In the data rows, the value 128 means zero.
Here are some points, each followed by its number:
(139 097 129 140 113 124 138 102 156 155 166 108 135 119 115 141) 0
(141 096 112 126 116 126 180 067 054 104 112 180 082 199 078 104) 1
(128 169 145 148 165 135 152 117 092 098 115 106 129 189 087 109) 2
(159 128 126 166 126 121 134 131 113 199 118 085 146 130 184 104) 3
(167 089 158 090 140 123 148 102 090 069 163 121 059 144 082 106) 4
(120 137 159 126 111 131 103 157 147 194 117 091 110 083 185 115) 5
(101 107 116 128 166 141 123 118 070 071 100 130 110 201 120 077) 6
(160 186 146 144 100 152 066 141 214 190 118 136 191 060 158 184) 7
(128 146 144 151 087 128 135 145 146 175 112 096 169 097 202 134) 8
(065 159 186 131 088 160 072 167 169 154 135 116 175 065 166 142) 9
(138 107 130 144 119 144 135 120 160 109 131 158 098 174 115 138) 10
(096 177 153 187 076 125 122 129 143 170 145 110 139 092 167 145) 11
(099 137 113 148 137 153 096 123 179 150 137 159 166 103 128 114) 12
(134 174 118 170 101 187 089 179 183 190 098 201 211 096 149 152) 13
(139 106 123 172 116 140 130 112 105 113 107 075 105 163 119 120) 14
(178 167 123 132 126 137 088 116 155 128 141 125 138 113 177 146) 15
(123 076 147 080 195 103 215 087 000 000 121 076 000 162 104 057) 16
(163 159 122 150 047 084 123 129 129 172 118 172 140 161 160 186) 17
(106 161 123 154 079 148 048 176 148 196 146 118 148 115 145 104) 18
(149 100 130 136 165 065 134 098 081 151 132 105 085 221 129 119) 19
(095 169 145 126 035 146 098 133 203 181 163 157 178 063 190 135) 20
(155 088 173 109 131 093 170 092 075 067 164 114 073 163 108 114) 21
(121 105 142 110 141 156 117 123 178 083 138 079 133 098 124 107) 22
(097 059 119 090 126 079 165 094 040 043 092 099 100 173 081 121) 23
(116 089 103 121 168 136 146 128 120 116 140 107 119 165 113 135) 24
(185 118 106 113 160 102 149 089 055 119 090 050 067 125 088 090) 25
(136 117 132 158 131 089 123 111 101 129 146 104 099 148 122 112) 26
(131 075 123 079 164 085 148 111 037 048 111 056 042 152 104 101) 27
(159 133 138 129 155 123 134 124 103 155 150 103 072 157 113 126) 28
(144 055 125 103 122 096 153 070 052 061 144 090 073 115 139 124) 29
(123 162 187 134 070 084 120 143 153 134 148 107 093 147 125 126) 30
(099 165 083 125 128 130 117 192 137 172 144 135 173 076 153 185) 31
(127 163 152 155 070 126 095 151 216 211 178 157 183 105 151 135) 32
(086 106 111 104 128 159 120 143 083 115 108 167 134 137 118 150) 33
(065 159 072 099 123 149 092 153 170 155 133 189 147 123 126 135) 34
(131 070 096 098 167 132 167 112 130 061 131 161 086 186 105 111) 35
(151 069 136 104 170 114 172 109 041 077 115 045 063 145 060 079) 36
(104 145 154 107 119 159 092 154 193 187 118 150 215 088 120 135) 37
(113 086 148 127 140 128 108 155 182 138 148 079 134 084 128 090) 38
(126 110 139 117 095 120 063 147 180 177 092 121 164 104 154 164) 39
(120 153 171 180 074 176 066 155 182 219 165 133 162 082 181 132) 40
(112 102 166 116 166 100 183 099 069 000 135 107 000 181 086 095) 41
(174 101 125 117 148 136 142 086 073 056 118 115 120 160 080 127) 42
(152 143 169 180 129 123 106 144 176 166 155 122 189 108 163 117) 43
(143 131 136 120 194 132 148 105 089 107 124 103 095 133 124 135) 44
(129 154 076 126 118 160 109 141 130 117 115 166 153 095 163 147) 45
(132 102 104 110 171 158 196 119 030 023 111 078 134 134 119 151) 46
(129 159 151 149 075 200 066 151 185 198 140 189 220 121 152 193) 47
(130 161 151 142 103 129 094 119 154 235 148 144 122 152 092 141) 48
(104 121 115 092 153 122 140 124 130 078 113 137 101 114 133 127) 49
(055 161 083 124 141 161 072 129 166 202 154 179 200 110 150 175) 50
(132 155 120 153 105 118 085 153 185 171 154 152 147 074 111 148) 51
New points follow, each followed by the numbers of its five nearest points above, looking only along the 2 directions in which the numbered points spread most, nearest first.
(146 131 099 129 135 131 155 147 127 109 146 171 092 141 162 129) 10 49 24 22 2
(124 125 131 127 172 137 131 122 126 143 151 179 121 115 105 117) 10 22 49 33 24
(171 099 124 108 141 120 176 120 090 099 101 101 096 162 063 104) 4 42 29 44 21
(135 184 109 116 074 158 094 162 165 193 131 152 185 102 131 138) 37 9 51 31 39
(122 090 175 115 115 136 156 123 050 104 123 030 057 155 101 104) 25 21 29 19 4
(089 155 111 172 106 152 088 125 182 192 092 112 176 051 151 148) 9 51 18 39 37
(130 102 147 130 135 103 078 143 145 143 122 119 149 110 113 087) 0 38 15 22 17
(156 068 145 139 151 113 179 108 081 104 128 081 051 119 111 116) 25 21 29 19 4
(119 152 089 142 129 132 113 136 186 216 155 183 204 105 147 171) 37 13 50 47 31
(134 171 111 155 117 106 137 120 161 164 155 099 148 139 144 073) 38 3 0 15 30
(121 145 130 113 144 122 132 097 090 118 109 147 148 145 141 104) 10 49 24 22 2
(123 115 100 108 122 179 139 156 177 139 143 143 186 083 093 145) 45 12 34 31 37
(125 102 109 093 194 108 191 103 111 122 147 162 092 175 111 108) 6 42 1 35 2
(105 122 110 088 162 144 148 165 165 045 085 235 138 159 082 184) 33 45 49 34 35
(130 016 120 063 191 105 188 089 081 037 122 101 080 151 112 125) 23 46 41 27 1
(131 054 109 097 144 104 176 131 061 055 131 146 095 188 101 129) 46 1 23 35 42
(125 139 068 153 125 136 089 116 125 168 128 126 156 104 113 155) 12 45 17 15 31
(137 157 137 125 073 166 099 180 198 155 119 164 186 131 146 181) 37 31 13 50 51
(129 157 141 130 106 136 149 124 101 195 109 093 147 141 152 120) 38 0 3 15 30
(096 158 158 154 143 140 137 146 126 177 117 104 177 092 150 150) 17 15 48 39 51
(111 174 126 125 129 174 050 170 221 213 158 168 201 095 147 167) 47 13 7 20 37
(153 049 139 078 140 087 186 110 053 046 100 101 048 156 031 054) 41 27 36 23 16
(144 165 190 169 117 139 118 119 179 148 122 159 112 111 105 125) 15 17 48 38 0
(152 074 145 147 141 110 171 094 054 097 122 126 087 177 083 117) 4 29 21 42 25
(147 153 141 172 100 112 127 167 166 161 137 153 118 147 100 148) 15 17 48 38 0
(122 183 107 173 108 157 059 177 218 201 156 186 205 086 164 156) 47 13 7 20 37
(077 099 047 126 099 099 137 131 127 111 115 104 137 120 152 117) 10 22 49 24 33
(120 068 162 110 158 102 123 084 071 085 143 059 045 147 108 101) 25 21 29 4 36
(147 188 139 132 078 131 112 122 147 154 113 128 177 147 131 159) 17 15 39 48 51
(118 159 119 163 098 120 115 169 171 130 172 145 139 089 157 129) 17 39 48 51 15
